0: array([685, 500, 605, 731, 851, 490, 230, 095, 684, 566, 662, 582, 731, 138, 525, 607, 481, 340,
       479, 576, 367, 389, 047, 662, 252, 145, 999, 452, 611, 598, 651, 510])
1: array([458, 398, 466, 290, 283, 472, 391, 445, 437, 491, 158, 215, 497, 570, 572, 648, 682, 434,
       651, 339, 503, 515, 300, 343, 294, 435, 389, 559, 702, 637, 216, 370])
2: array([540, 535, 590, 367, 522, 461, 474, 265, 551, 519, 435, 535, 437, 495, 538, 475, 520, 341,
       495, 418, 569, 562, 463, 505, 309, 465, 488, 465, 491, 692, 421, 438])
3: array([603, 307, 634, 382, 857, 875, 548, 782, 313, 353, 906, 592, 225, 486, 335, 326, 236, 513,
       274, 495, 561, 522, 638, 717, 516, 604, 537, 516, 521, 471, 611, 510])
4: array([623, 561, 580, 486, 470, 418, 400, 331, 473, 574, 517, 494, 551, 478, 402, 445, 500, 508,
       739, 507, 602, 513, 452, 348, 411, 465, 557, 419, 675, 433, 534, 487])
5: array([345, 503, 519, 624, 371, 347, 754, 636, 525, 634, 785, 464, 590, 662, 273, 651, 392, 634,
       661, 539, 503, 693, 196, 468, 520, 700, 413, 416, 481, 375, 412, 361])
6: array([533, 566, 599, 591, 491, 602, 477, 466, 437, 456, 729, 620, 439, 408, 254, 529, 289, 372,
       384, 619, 607, 488, 549, 722, 579, 637, 329, 418, 541, 621, 462, 657])
7: array([455, 439, 499, 460, 493, 592, 411, 428, 466, 459, 488, 500, 451, 341, 546, 399, 542, 559,
       357, 552, 454, 432, 618, 423, 547, 392, 555, 467, 501, 493, 491, 507])
8: array([350, 648, 260, 464, 482, 330, 357, 645, 267, 603, 181, 734, 503, 821, 651, 490, 648, 483,
       892, 207, 830, 325, 315, 240, 414, 577, 257, 671, 737, 624, 218, 317])
9: array([410, 470, 515, 369, 425, 455, 486, 635, 475, 470, 494, 604, 380, 476, 508, 482, 544, 526,
       573, 452, 552, 457, 549, 423, 520, 510, 403, 452, 483, 503, 465, 422])
10: array([443, 462, 649, 334, 619, 414, 363, 841, 437, 467, 582, 735, 344, 326, 492, 592, 465, 494,
       517, 525, 550, 445, 700, 623, 680, 526, 485, 483, 258, 456, 473, 325])
11: array([387, 433, 486, 440, 519, 454, 540, 552, 589, 555, 403, 481, 376, 440, 674, 573, 567, 545,
       485, 405, 467, 480, 559, 508, 551, 555, 632, 436, 400, 533, 663, 514])
12: array([544, 636, 532, 452, 515, 412, 487, 538, 495, 445, 428, 650, 488, 527, 556, 432, 502, 583,
       660, 370, 668, 481, 521, 376, 444, 500, 534, 513, 494, 433, 529, 374])
13: array([502, 541, 564, 596, 464, 400, 478, 398, 455, 544, 493, 632, 531, 574, 596, 484, 588, 516,
       515, 557, 473, 493, 402, 432, 563, 542, 458, 411, 290, 477, 406, 347])
14: array([568, 542, 630, 345, 505, 504, 475, 523, 535, 604, 563, 345, 526, 570, 634, 295, 371, 313,
       525, 575, 363, 443, 516, 597, 377, 411, 270, 585, 499, 443, 486, 412])
15: array([445, 577, 651, 344, 482, 376, 467, 455, 592, 545, 483, 505, 488, 533, 557, 486, 386, 431,
       514, 390, 517, 502, 514, 562, 393, 439, 430, 555, 489, 584, 483, 360])
16: array([793, 842, 638, 495, 761, 894, 341, 632, 152, 411, 839, 683, 524, 496, 233, 423, 263, 400,
       431, 508, 695, 403, 789, 754, 493, 531, 564, 813, 383, 501, 717, 417])
17: array([456, 574, 583, 409, 562, 467, 547, 461, 546, 520, 577, 550, 557, 507, 450, 428, 427, 594,
       538, 459, 565, 440, 631, 508, 418, 471, 490, 535, 541, 392, 508, 385])
18: array([449, 454, 443, 565, 507, 636, 317, 382, 503, 391, 549, 381, 539, 349, 374, 568, 513, 524,
       267, 528, 345, 516, 542, 525, 526, 433, 556, 556, 562, 567, 553, 553])
19: array([349, 502, 539, 380, 495, 531, 657, 442, 545, 541, 531, 403, 482, 418, 524, 489, 542, 519,
       382, 459, 459, 432, 509, 493, 414, 432, 545, 543, 501, 489, 527, 476])
20: array([488, 644, 474, 451, 598, 623, 417, 658, 290, 524, 409, 645, 457, 567, 683, 506, 426, 517,
       431, 365, 597, 493, 697, 487, 623, 675, 407, 602, 303, 557, 497, 437])

array([289, 613, 314, 575, 410, 628, 397, 538, 475, 475, 376, 343, 562, 468, 538, 432, 580, 636,
       403, 479, 463, 516, 531, 304, 587, 564, 594, 410, 531, 442, 418, 590]) 7 18 19
array([346, 530, 462, 514, 527, 571, 456, 304, 502, 344, 640, 413, 730, 481, 319, 723, 542, 514,
       534, 393, 388, 503, 150, 528, 279, 501, 785, 487, 555, 651, 319, 465]) 18 19 2
array([500, 521, 602, 392, 465, 370, 428, 805, 492, 574, 449, 517, 446, 483, 506, 583, 506, 435,
       588, 358, 565, 659, 394, 521, 548, 608, 471, 397, 354, 647, 393, 458]) 9 15 11
array([435, 543, 505, 507, 494, 491, 575, 521, 406, 453, 539, 607, 509, 498, 440, 607, 413, 408,
       359, 558, 522, 579, 587, 507, 570, 591, 483, 476, 404, 586, 614, 538]) 9 19 11
array([567, 430, 264, 591, 301, 454, 690, 621, 588, 418, 434, 488, 460, 519, 568, 625, 409, 547,
       392, 489, 435, 631, 449, 381, 665, 469, 565, 690, 389, 474, 729, 618]) 11 19 9
array([408, 494, 502, 412, 487, 520, 562, 489, 549, 472, 469, 456, 472, 549, 635, 459, 461, 470,
       400, 448, 432, 501, 510, 560, 448, 457, 449, 547, 533, 551, 545, 476]) 19 15 11
array([353, 650, 153, 676, 480, 529, 270, 674, 527, 457, 999, 759, 356, 485, 405, 912, 317, 813,
       380, 695, 342, 376, 583, 673, 877, 521, 428, 946, 254, 565, 870, 689]) 18 6 10
array([564, 404, 507, 671, 570, 455, 553, 352, 688, 464, 540, 441, 474, 430, 471, 323, 680, 572,
       538, 531, 477, 412, 440, 448, 654, 447, 556, 421, 610, 448, 565, 684]) 7 4 19
array([571, 686, 582, 760, 515, 502, 528, 421, 197, 517, 631, 991, 455, 594, 413, 381, 451, 387,
       510, 445, 679, 549, 478, 627, 612, 706, 438, 326, 056, 553, 194, 445]) 13 20 6
array([624, 470, 453, 295, 308, 459, 603, 289, 553, 430, 479, 188, 736, 557, 491, 476, 534, 444,
       605, 956, 150, 457, 761, 378, 271, 030, 273, 771, 506, 418, 547, 572]) 14 19 7
array([464, 536, 530, 519, 517, 385, 391, 512, 517, 462, 466, 666, 593, 588, 594, 444, 645, 495,
       610, 485, 407, 527, 430, 389, 493, 503, 615, 355, 411, 431, 376, 406]) 13 12 9
array([615, 491, 283, 478, 390, 543, 504, 677, 467, 449, 621, 344, 617, 742, 612, 589, 549, 627,
       529, 774, 292, 612, 502, 430, 610, 344, 271, 680, 414, 341, 491, 580]) 14 9 13
